In the rows, 128 means zero.
Each named move below is a turn or a mirror, shown by a few rows before and after it. Which moves, in which order, take the first row of each later pair to the second? The first pair is answered.
move duga:
[126 116 123 117 115 136 132 130]  ->  [128 125 125 119 114 134 129 133]
[154 150 138 126 143 113 145 155]  ->  [156 145 134 129 142 114 142 157]
[143 119 120 100 158 124 139 114]  ->  [112 142 161 143 120 138 142 143]
move Pumab:
[153  89  82 118 135 113 104 109]  ->  [110  90  89 147 103 110 100 109]
[166 151 129 130 146 101 136 118]  ->  [161 139 105 141 135  93 128 117]
[128 149 131 153 122 146 118 153]  ->  [132 148 138 144 130 146 122 156]
move gog:
[123 179 173 143  88 152 141 143]  ->  [142 178 180 101 112 153 155 122]
[160 129 121 121 136 127 129 122]  ->  [158 127 109 127 135 124 125 119]
[135 108  81 143 132 118 110 124]  ->  [129 121  98 163 120 119 103 145]
Then:
(2 to 3 moves a pair)
[144  92  71 136 136 103 116 123]  ->  [156 100  94  93 158 108 134 106]
duga, Pumab, duga
[216 136 134 116 158 135 115 167]  ->  [157 119  96 189 109 120  87 177]
Pumab, gog, Pumab
[146 168 180 126 126 118 135 144]  ->  [157 136 134  86 152 104 136  97]
gog, gog
[105 112  74 128 137 120 112 116]  ->  [ 88 113  84 127 127 116 121 111]
Pumab, duga
[105 116  96 193  71 133  91 157]  ->  [172  96  66  80 153 125 116  90]
Pumab, duga
[ 78 177 164 182  81 151 142 202]  ->  [146 177 192  51 159 156 187 138]
gog, gog, duga
[140  88  66 106 164 116 134  87]  ->  [117  92  50 167 128 117 109 132]
gog, gog, duga
[191 141 143  91 168 138 145 142]  ->  [167 111  74 161 134 123 108 168]
Pumab, gog, gog
[107 155 184 107 131 165 149 149]  ->  [136 153 178 101 146 169 144 159]
Pumab, duga
[ 80 147 149 157  92 127 138 125]  ->  [173 136 110  92 161 125 143 124]
Pumab, Pumab, Pumab
[ 66 144 175 127 101 131 142 107]  ->  [ 89 101  84 119 123 110 128  79]
duga, Pumab, gog
[119  90  79 152 116 127 100 105]  ->  [108  89  89 129 124 127 109  83]
Pumab, duga
[ 83 123 145 122 108 116 162 106]  ->  [103 146 174 116 114 125 163 126]
Pumab, Pumab, duga
[161 144 174  91 157 124 157 141]  ->  [130 155 174 161 114 129 140 179]
Pumab, duga
[171 136 107 162 134 136 118 176]  ->  [190 137 124 117 157 141 133 155]
gog, gog, gog
[ 94 128 138 176 110 138 125 156]  ->  [ 74 109 117 155 109 127 126 120]
duga, Pumab, Pumab
[150 107  98 120 159 126 135 116]  ->  [132 125 117 174 123 136 122 159]
gog, gog, gog
[118  92  60 166 120 113 102 135]  ->  [135  84  64 104 151 104 121  99]
duga, Pumab, duga
[123 161 172 148 116 146 134 133]  ->  [156 158 156 149 128 147 130 152]
Pumab, Pumab, duga
[110 134 152  63 145 130 154  72]  ->  [ 70 157 191 141  92 138 137 122]
Pumab, duga
[139 128 175 126 114 156 109 166]  ->  [160  95 108 133 123 141  94 163]
Pumab, Pumab, Pumab
[106  81 111  90 141 101 151  59]  ->  [ 95 139 211 109 118 125 169 102]
duga, Pumab
[140 162 191 114 113 139 138 149]  ->  [167 116 109  74 153 115 134 100]
duga, gog
[188 103  71 117 157 129 111 142]  ->  [ 86 112 104 186  86 128 107 143]
Pumab, Pumab
[111 162 168 137 123 135 133 142]  ->  [142 166 157 144 137 141 124 161]
Pumab, Pumab, duga
[114 129 150  69 147 114 150  77]  ->  [ 66 144 173 125 101 123 144 104]
gog, duga, gog
[175 139  97 154 116 130  97 169]  ->  [194 129 100 111 140 131 109 149]
Pumab, gog, duga
[134  83  45 159 108 112  95 147]  ->  [122  75  40 128 122 108 109 101]
Pumab, duga
[ 72 173 165 148  46 130 135 147]  ->  [123  97  28  90 106  92 117  86]
duga, gog
[ 85 166 195 117  97 130 119 122]  ->  [167 116  85  71 162 109 106  99]
Pumab, Pumab, gog
[149 140 162 144 100 137 140 168]  ->  [159 103  84 142 110 118 125 151]
duga, Pumab, gog
[117  89 144  66 157 133 136  81]  ->  [ 81  73  92 158 112 119  94 121]
Pumab, gog, gog
[165 160 171  81 153 145 151 128]  ->  [175 109  71 101 163 122 122 117]
Pumab, gog
[ 74 115 106 138 104 123 115  98]  ->  [ 84 116 113 105 122 127 126  79]
duga, Pumab, duga
[116 113  99 139 145 123 118  75]  ->  [132 115  87 150 147 125 109  88]
gog, gog, duga
[107 106  88 133 122 116 121  91]  ->  [120 112 116  93 146 125 139  80]
duga, Pumab, duga
[199 132 108  62 155 133 130 124]  ->  [202 161 149  79 140 147 128 159]
duga, Pumab, duga
[108  99 112  98 158 106 138  89]  ->  [ 85 101 101 160 120 102 119 123]
gog, gog
[189 132  84 149 141 135 113 170]  ->  [193 159 138 126 149 150 131 170]
duga, gog, gog
[203 128 100 110 193 105 143 130]  ->  [175 112  62 163 162  95 117 142]
gog, gog
[142 151 141  97 140 147 131 107]  ->  [121 163 154 142 105 153 120 135]
Pumab, duga
[202 133  92 130 153 141 117 179]  ->  [201 148 128 118 154 156 129 179]
duga, gog, duga
